In the rows, 128 means zero.
One turn sends every row of this set to another row. A few are shown first. Where does it send the rows asked after them?
satut: [129 187 130 121 125 123 116 147 108 126 152 171 165 141 159 156 137 151
 154 147 152 128 117 125 108 123 130 109 124 112 148 131 138 125 146 146]
lel: [121 170  96 121 143 121 118 112 132 131 126 162 139 156 132 134 150 148
 158 140 136 123 126 144 118 125 131 118  82 112 158 139 120 130 130 114]
zeti: [138 169 134 112 158 135  93 140 118 123 143 130 139 151 147 155 135 135
 139 152 142 133 111 161 101 132 140 122 115 116 156 129 113 117 138 136]
leleb: [119 139 108 106 124 138 161 155 106 131 131 157 139 158 143 149 139 135
 144 132 117 134 115 143 108 121 133 120 104 124 153 137 116 138 125 130]
zov: [134 168 118 121 140 118 124 137 125 149 148 139 131 138 126 156 131 159
 159 173 146 141 117 153 102 141 141 130 116 136 156 133 122 121 123 121]
valig: [114 165 137 120 126 142 105 149 119 132 155 150 132 133 124 153 157 143
 117 152 126 130  98 156 114 112 127 137  87 120 168 125 144 123 138 157]
gad: [142 146 106 117 130 122 112 119 133 152 151 149 128 148 127 155 156 136
 147 136 122 129 120 143 115 141 120 123  93 111 156 133 158 114 134 141]
buz: [126 169 109 119 136 142 139 143 135 109 138 156 139 147 151 120 137 137
 143 153 156 141 110 140 131 113 128 129 127 145 168 143 114 122 140 149]
Zoto: [129 168 106 147 131 133 128 137 137 123 143 136 138 142 132 160 137 155
 115 161 164 136 126 137 108 127 114 118 121 138 156 141 123 128 146 146]
nibit: [105 167 126 122 138 130 128 123  91 145 154 175 139 150 138 156 119 131
 125 149 131 124 122 151 120 119 127 127 130 131 138 137 147 139 118 151]
kavi: [115 157 144 143 131 101 119 140 111 137 146 140 137 141 126 165 124 158
 129 131 130 129 129 143 109 128 124 136 108 108 136 142 136  99 111 145]
pada: [107 172 106 128 137 104 129 136 105 125 131 159 133 154 123 167 129 139
 133 155 124 122 138 161 112 138 123 104 113 103 164 130 136 143 123 152]
sifid: [113 177 113 123 161 154 137 141 136 153 137 161 127 146 157 141 131 141
 146 146 159 141 118 145 127 137 103 119 110 125 152 141 121 120 119 154]
Veror: [ 91 172 125 143 152 125 136 136 122 135 129 141 145 128 128 143 114 155
 143 145 152 125 128 148 137 109 136 128 126 136 141 134 119 129 119 132]
kinaf: [121 158 123 128 142 145 118 138 131 141 170 165 133 111 131 147 121 154
 134 138 152 138  92 129 113 131 133 127  93 118 157 145 127 132 139 148]
gupel: [ 99 140 129 121 151 148 133 153 127 126 132 158 168 157 152 146 126 142
 155 140 135 123 124 136 133 138 119 125 124 133 152 114 119 125 136 144]
lof: [113 147 115 132 124 115 144 141 107 135 141 151 164 167 135 156 119 136
 120 130 145 121 123 139 131 125 142 103 104 107 168 126 127 120 131 146]
Fanuk: [132 159 130 113 155 126 133 156 122 146 133 131 150 134 161 141 134 133
 152 138 138 108  98 154 123 120 126 135  97 135 138 146 139 128 117 147]
tiv: [131 158 136 111 149 126 128 147 121 124 166 146 132 146 126 131 132 152
 147 130 136 117 101 151 125 110 126 139 101 146 135 132 134 101 124 131]
Mimok: [117 166 102 122 132 107 113 137 116 125 121 155 138 158 126 166 123 144
 139 166 138 118 125 151 108 133 119 101 115  99 172 139 130 144 131 147]
muvu: [115 175 112 114 145 105 136 146 134 108 124 147 131 162 122 141 137 144
 147 149 143 125 141 155 114 124 144 139 108 125 146 131 152  99 128 129]
safeg: [133 168 103  94 135 132 133 161 131 119 140 159 150 139 122 144 151 150
 156 140 136 128 110 150 113 124 122 137 121 115 145 113 128 104 110 167]
divog: [130 164 108 111 139 141 136 141 130 107 124 165 146 149 135 119 144 125
 148 159 154 148 115 143 137 118 116 126 112 136 162 133 119 121 136 143]
Mefen: [116 161 103 127 144 133 129 149 122 148 135 133 124 136 148 162 128 143
 149 157 129 153  98 140 113 150 126 138  91 113 135 144 144 112 150 147]
zome: [117 148  87 107 149 114 114 151 134 130 142 145 143 142 126 158 151 150
 146 143 115 139 140 140 114 153 131 124 115 127 153 158 134 134 146 147]
Dud: [120 140 128 129 122 119 124 158 127 122 159 152 121 124 130 131 117 142
 141 127 139 131 122 150 134 135 140 125  85 115 154 148 152 122 132 158]
Gasi: [110 168 124 130 137 152 120 140 127 113 124 145 132 148 117 159 142 150
 143 128 153 146 111 164 123 136 114 118  93 115 164 126 150 138 146 146]
banun: [101 160 102 118 131 111 107 153 119 141 166 156 136 139 137 134 158 150
 119 141 131 122 125 157 147 136 123 123 112 117 144 141 142 141 140 126]
nifuf: [116 157 110 134 150 135 114 137 122 142 163 167 143 113 143 142 119 160
 121 147 148 139  95 136 110 121 123 132 102 120 157 136 133 145 137 148]
funi: [142 136 102 108 130 127 120 129 127 144 151 150 130 137 136 153 159 128
 147 135 126 131 113 151 111 132 126 112  92 119 148 140 155 103 128 151]
nafu: [103 151 119 127 132 123  91 156 134 139 139 155 137 145 123 159 114 137
 120 141 128 149 118 134 114 150 135 131 120 118 136 129 133 107 126 132]
zorip: [ 95 160 107 130 126 124 116 157 115 120 144 162 146 149 143 137 135 125
 127 121 147 109 137 138 120 126 128 131 105 124 120 126 134 127 117 168]
Labe: [ 89 165 113 140 156 112 146 152 105 126 144 152 148 133 136 137 142 146
 147 168 152 113 104 140 123 119 120 115 105 129 146 140 150 125 134 127]
sulo: [ 83 167 115 109 145 103 124 161 134 126 143 154 143 154 130 157 141 108
 136 142 127 114 121 155 112 119 138 125 113 121 141 137 129 132 148 132]
Basu: [108 183 106 121 122 113 127 137 132  99 151 160 145 140 149 131 128 121
 164 146 131 118 103 131 118 127 125 129 110 125 132 122 146 127 138 145]
Mak: [102 164 126 126 148 115 107 144 121 135 138 131 138 165 148 161 155 147
 137 135 138 136 111 142 124 124 130 107 103  98 172 143 158 120 114 142]
guzet: [ 94 145 102 128 136 106 131 150 117 122 128 154 135 157 126 151 138 144
 154 130 146 148 126 137 126 121 113 134 106 123 164 116 144  95 135 126]
ginu: [ 95 173 106 116 121 126 131 158 120 114 138 158 164 155 144 137 140 140
 129 131 138 114 137 145 126 118 125 128 106 128 121 127 134 122 119 167]
Gula: [127 183 119 127 142 126 121 159 110 130 159 150 148 128 148 135 134 132
 127 140 141 128  94 132 119 140 115 126 109 139 172 116 131 102 143 128]
Lozo: [135 175 100 146 137 143 131 162 143 140 144 161 126 137 143 151 132 113
 134 135 137 123 113 149 117 138 123 144 124 107 143 143 138 106 129 151]

Gula moves to sulo
lof moves to valig
And these:
guzet moves to zeti
banun moves to Lozo
Mimok moves to nifuf
nibit moves to Dud
kinaf moves to ginu
muvu moves to zov

